In the rows, 128 means zero.
The rows of R fall into several groups, which share some directions, and each row is roughly a mix of its group's hidden directions, except one row that fits no group.
R (175 x 12):
[[156  99 120 148 183 149 140 132 147 125 131 131]
 [102 118 114  87 157 138 119 146 135 137  87 110]
 [151 127 127 181 147 142 134 117 130 134 150 168]
 [137 148 115 113  85 135 167 125 134 165 112 115]
 [ 99 116 139 128 147 118 110 140  83 138  91 153]
 [102 158 100 160 122 135  87 126 136 103 130 145]
 [148 158 106 117 165 134 102 126 114 131 135 172]
 [ 82 114 116 142 139 138 124 160 146 127  98  97]
 [131  95 109 165 158 147 139 168 131 122 131 110]
 [117 140 143 156 113 112 125 165 173 146 126 154]
 [165  86 127 150 103 117 153 149 115 131 113 146]
 [ 68 130 136 111 113 112 104 135 150 122 108 142]
 [130 146 139  77 130 137 112  88 131 119 151 153]
 [128 121 135 115  98 123 160 132 165 108 166 101]
 [151 117 137 158 161 115 137 110  94  96 107 113]
 [122 132 103 135 119  95 113 125 141 148 171 168]
 [138 116 146 127  90 153 172 113 127 159 109 134]
 [160 129 111 115 126 140  84 120 128  90 107 102]
 [149 129  90 126 105 128 116 105 110  80 150 126]
 [140 123 159 157  84 105 107 129 156 123 115 145]
 [147 100 109 140 114 122 160 160 116 129  95  96]
 [147 145 111 144  86 115 135 140 179 131 143 133]
 [105  96 124 144 147 130 149 112 131 149  98  83]
 [144 140 147 153  92 119 130 103 132 173 154 118]
 [113 122 170 121 106 139 148 143 143 174 109 117]
 [133 151 130 134 122  90 119 125 153 163  92 100]
 [153 103 125 125 135 113 147  99 111  79 154 116]
 [153 130 132 160 114 129 172 124 121 142  96 161]
 [135  96 138  92 149 122  92 119 102  95 138 130]
 [104 151 128  69 105 137 116 112 147 135 133 142]
 [165  86 121 140 146 140 146 132 108 105 113  97]
 [134 133  81 131 121 150 151 147 127  82 145 134]
 [123 140 131 128  67 140 121  89 121 119 143 117]
 [134 122 151 136 103 155 168 151 136 123  98 161]
 [136 138  99 170 176 116 140 122 137 111 133 108]
 [167 163 148 122 102 126 120 137 107 116 153 158]
 [136 129 155 132 124 184 134 129 148  90 145 121]
 [134 170 133 132 108  99 116 148 134 144 122 175]
 [111  95 127 143 103  99  91 127 143 146 114  96]
 [101 104 143 120 129 119  91 118 119 119 170  95]
 [109 111 118 139 146 131 167 127 113  78 129 100]
 [102 130 161 133 140 125  75 132 119 127  96 146]
 [ 95 107 159 119 143 100 144 140 148 167 140 115]
 [116 119 137 146  98 107  91 163  93 116 128 115]
 [ 94 144 135 144 143 149 137  89 137 101 165 132]
 [136 150 102 187 146 120 130  99 124 137 132 141]
 [146 139 137 161 133  96 119 121 168  89 146 129]
 [105 141 145  80 148 101 146 158 149 120 134 123]
 [148 149 118 117 113 125 101  91 151 123 148 172]
 [112 157 152 157 142 127 127 124 183 136 144 118]
 [152  86 141 105 168 108 130 121 133 161 123 126]
 [154  96 142 124 159  92 111 132 106 127 116  94]
 [111 137  86 150 135 140 132 154  99 111 166 134]
 [136 115  85 133 112 141 153 144  89 121 121  95]
 [134 153 129 126 136  85 118 131 158 166 125  94]
 [140 161 106 120 141 133 148  91 163  98 143 134]
 [125 140 149 172 151 122 159  92 121 123 155 127]
 [129  94 106 113 131 172 125 144  92 119 119 153]
 [ 92 160 163 146 116 130 131 105 145 102 151 122]
 [ 99 144 167 175 114 136 106 118 129 121 106 127]
 [136 133  97 144 161 128 117 164 113 105 108 162]
 [131 134 163 166 151 138 115 110 135  87 142 149]
 [ 91 151 131  98 123  97 106  93 127 109 110 128]
 [124  91 135 126 129 149 148 169 143 172 117 130]
 [126 149 108 113 132  85 136 112 138 173 113 103]
 [145 119 126 150 160 111 143 124 146 143 184 124]
 [134 131 149 151 132 150 119 122 168  95 171 124]
 [157 104 135 156 161 143 156 135 117 115 138  91]
 [132 108 137 148 150 155 125 102  88 101 161 131]
 [141  91 109 141 157 158 113  91 145 116 118 111]
 [ 92 166 121 134 148 122 136 118  90 111 123  97]
 [129 133 101 156 130 152 166 164 119 100 109 119]
 [154 110 142 118 131 104 139 142 112 175  92 113]
 [138 154 125  93 153 126 119  72 126 109 131 128]
 [133 148  96 176 135  89 118 138 116 149 128 119]
 [114 158 145 175  79 120 131 124 133 131 131 133]
 [153 137 117 116 156 141 115 120 106 122  87  85]
 [125 141 120 125 126 109 120 154 144 179 159 161]
 [137 153 105 142  98  93 132 123 172 150 139 123]
 [ 93 101 113 122 116 179 120 142 115 134 154 117]
 [107 149  94 135 161 116 157 169 120 119 120 142]
 [ 97  89 117 133 107 154 120 105 112 117 125  89]
 [124  86 147 172 138 152 121  98 146 128 118 137]
 [ 88 104 132 102 100 138 110 132 150 126 144 164]
 [126 129 135 120 111 110 107  84 171 144 108 151]
 [146 108 126 103 148 124 104 163 158  87 124 130]
 [105 174 102 106 141  93 130 125 139 149 115 143]
 [ 90 131 117 172 149 125 100 138 136 105 100 132]
 [112 110 122 166 180 138 149 152 126 116 131 115]
 [ 97 107  88 128 141 167  97 112 118 122 117 134]
 [154 154 122  76 135 120 132 170 123 131 133 140]
 [144 178  97 148 114 106 116 134 111 146 121 151]
 [138 134  94 148 145 164 105 168 129 144 108 139]
 [157 152 133 121 129 123 171 115 173 133 107 142]
 [141  92 160 129 119 146 153 134 117  95 118 165]
 [141 118 123 161 114  99 142 151 108 144  85 106]
 [154 102 104 122 100 115 115 106  89 118 159 136]
 [111 151 155 105 107 105 128  84 133 119 158 143]
 [112 131 104 100 124  97 130  98 106 120 102  89]
 [ 91 130 108 146 104 168 118 157 102 143 129 125]
 [157 111 128 163 175 136 155 113 132 126 132 104]
 [165 110 136 166 105  96 154 139 121 123 112 147]
 [119 126 121 170 113 112 106 127  73 114 133 133]
 [145 125 137 118 126 164 150 100 132 115 177 103]
 [162 137 104 149 121  88 145 111 152 132 135  95]
 [137  90 132 148 161 126 140 162  97 102 113 132]
 [129  98 131 130 151 132 136 156 141  71 148 126]
 [105 176 137 165  95 118 139 130 137 146 122 115]
 [128 175 119  97 120 121 118  92 149 128 135  98]
 [112 118  79 115 133 159 120 168 145 120 116 120]
 [154 125 156 147 129 146 141  89 107  85 130 117]
 [131 122 157 132 120 150 166 122 119 162  92 154]
 [112 150 120 123 106 144 148 105  95 175 113 140]
 [104 153 150 121 136 113 130  92 148 157 138  90]
 [126 125 105 127 130 121 118  85 135 146  86  89]
 [128 149 118 119 107 178 148  90 103 139 134 129]
 [116  87 159 105 126 156 132 155 120 158 111 132]
 [ 93 137 109 142 118 132  94 124 117 107 170 101]
 [109 109 178 149 131 131 103 163 134 111 116 143]
 [115 101 102 128 162 166 102 122 124 131  92 125]
 [128 144 159  86 100 159 125 129 152 144 111 111]
 [156  97  90  96 128 156 135 157 140 125 122 135]
 [124 148 150 127 168 152 147 145  87 110 148 135]
 [124 137  99 166 176 120 144 110 129 144 110 112]
 [124 150 127 123 127 143 126 128 189 115 166 136]
 [107 135 132 109  90 118  90 100 154 133 157 136]
 [135  94 116 104 107 109 137 149 135  80 149 118]
 [152 128 158 156 126 120 109 108 130 154 172 152]
 [ 92 135 164 124 122 140 106 160 113 121 105 160]
 [114 148 153  97 107 184 130 108 126 131 121 123]
 [149 100 131  92 139 149 158 125 157 163 117 129]
 [132 100 128 125 121 121 136  89 147 126 177  98]
 [126 135 115 125 172 110 136 137 126 181 138 153]
 [121  89  97 136 131 131 126 109 145 144  98  86]
 [113 172 140 134  79 122 115 104 125 127 105 138]
 [105 113 157 114  87 129 101 107 155 147 129 107]
 [151 114  77 111 131 126 127 115 119  87 152 132]
 [ 93 125 167 107 152 137 131 104 111 123 123  91]
 [115 154 115 146 161  99 107  89 116 140 148 111]
 [ 91 130 162 151 153 150 155 111 134 154 131 143]
 [165 102 137 126 143  96 132 102 127  86 139 143]
 [128 138 136 163 135 100 144 109 123 182 145 118]
 [ 89 125 116 144 112 134 112 182 111 114 133 146]
 [ 90 118 108 123 141 135 141  97 143 168 133 160]
 [107 138 120 106 140 128 161 145 120 133 181 153]
 [128 146 156 120 100 110 178 139 123 161 115 129]
 [119 131 133 121 121 173 163 104 103 104 119  98]
 [ 96 139 150 133 119 106 104 133 151 178 139 140]
 [174 120 120  91 146 170 123 129 121 138 135 144]
 [115 145 170 103 120 117 125  93 141 143 163 147]
 [120 123 182 117 145 129 152 141 158 151 106 140]
 [158 135 122  91 116 179 124 138 131 116  99 129]
 [141 144 102 148  83 157 104 120 126  97 118 129]
 [121 136 135 162 133 119 174 131 125  99 169 136]
 [130 131 105 112 115 117 115 156 177  87 124 136]
 [102 119 109 140 118 143 120 143 131 107  77  92]
 [131  99 146 137 150  78 151 110 111 112 133 105]
 [127 149 113  74 169 132 125 108 131 134 108 120]
 [135 120 125 104 176 128 163 131 122 107 164 142]
 [106 112 142 178 158 147 143 153 114 118 138 142]
 [110 148 113 112 161 102 113 137 143 171 120 156]
 [ 74 160 136 142 119 125 120 102 104 134 121 149]
 [116 140 139  92 116 134 138 134 154 161 170 154]
 [142 103 163 123 139 157 104 161 128 120 143 162]
 [119  94 166 147 154 102 127 142  91 139 121 120]
 [163 138 124 155 123 101 147 109 124  86 121 156]
 [111 152 109 104 166 153 109  98  99 136 117 139]
 [ 95 161  97 113 127 157 109 130 135  95 107 137]
 [112 107 170 150  94 116 124 106  96 130 144 116]
 [106  97 139 133 161 106 125 164 102 110 103 140]
 [162 103 102 114 117 158 143 141  91 104 121 139]
 [151  88 141  90 143 134 147 155 153 129 131 106]
 [110 107 176 150 145 128 121 120 149  99 104 110]
 [167  97 166 143 150 135 147 119 119 143 155 123]
 [109  77 151 158 120 136 132 141 100 153 140 129]]
Each list below has two rows that fit no group; the rest each fit one group, if only roughly. Name those rows in the order they come.
  * k903: [102 139 146 152 175 117 169 147 123 130 134 130]
  * k587: [101 155 134 127 113 123 118 149 113 149 143 183]
  * k426: [142 117 146 113 118 119 104 172  84 125 115 150]
  * k825: [112 150 111 150 139 137 148 116  99 167  91 143]
  * k953: [110 133 152 163 151 175 104 120 136 104 130 126]
  * k338: [141 133 129 111 153  87  99 121 130 177 137 128]
  * k771: [105 123 148 143 123 127 114  85 135  77 132 115]
  * k544: [118 159 101 150 133 136 154  97 148 167 138 115]
  * k120: [120 157 155 151 118 159 162 155 136 157 124 140]
  * k223: [123 109  78 161 120  99 125 129 101 115 128 108]
  * k861: [ 86 109 122 172 146 151 130 124 117 129  98 116]
  * k433: [131 138 151 144 115 142 126  84 112 158 170 118]
  * k697: [129 133 128  91 142 152 117 157 148 176 132 148]
 => k426; k223
  * k795: [101 145 101  97 155 153 143 139 133 131  94 152]
  * k124: [131 129 143 124  80 144 129 128 112  74 123 142]
  * k97: [141 154 129 138 110 131 148 133  85 122 177 141]
  * k312: [146 136 143 136 177 104  89 115 139 102 131 134]
  * k452: [152 122 133 106 117  87 158 138 152 133 137  89]
  * k754: [109 157 149 163 130 132 115 131  97  93 147 151]
  * k868: [118  73 113 110 138 155 124 128 100  99 119 131]
  * k605: [174 104 116 145 137  83 139 141 149 115 131 133]
  * k886: [159 122 126 136 144 114 127 160 126 187 126 143]
  * k726: [119 115 115 130  76 106 134 129 120 126  95  91]
 => k312; k868
  * k275: [161 143 130  97 134 131  95 136 136 148  84 146]
  * k603: [130 102 164 163 132  98 110 156 153 130 145 130]
  * k98: [ 92 138 179  99 111 135 124 118 119 127 128 156]
  * k543: [ 98 114 137 169 133 133 135 146 113 179 129 126]
  * k577: [151 121 111 127  87 180 119 119 108 131 144 120]
  * k477: [ 95 123 141 109 120 159  90  98 132 115 128 158]
  * k109: [126 117  67 139 108 127 123 166 137 113 134 126]
  * k271: [ 89 132 112 115 117 160 137 159 112 141 106  94]
  * k201: [164 108  88 166 124 105 115 146 110 136 128 129]
  * k103: [130 103 136  72 157 106 115 156 131 130 137 121]
  * k262: [120 147  78 121 138 135 130 129  81 130 121 100]
  * k733: [160  86 101 129 133 109 162 151 123 116 146 118]
  * k809: [124 126 170 157 143 134  96  99 108 149 153 132]
  * k856: [111 120 127 131 115 141 101 147 134  66 135 151]
  * k788: [ 79 150 121 147  94 109 126 146 105 129 114 112]
 => k577; k271
  * k981: [180 120 143  90 117 110 142 132 153 148 121 128]
  * k399: [163 144 102 128 151 123  99  89 155 119 112 132]
  * k533: [110 141 166 172 131 153 117 103  97 127 129 129]
  * k964: [144 118 114  72 135 127 124 117 166 146 121 148]
  * k369: [ 96 146 121 113 135 105  86 119  82 126 121 129]
  * k848: [156 144 105 104 115 134 107 123 105 147  79 122]
  * k76: [ 98 109 117  90 105 133 143 108 118 133 116  83]
  * k199: [110 138 127 109 110 176 149 114 118 148 160 152]
  * k405: [ 99 122 160 138 134 164 116 130 122  77 120 127]
  * k879: [124 110 130 140 102 136 138 143  65 140 148 136]
 => k369; k879
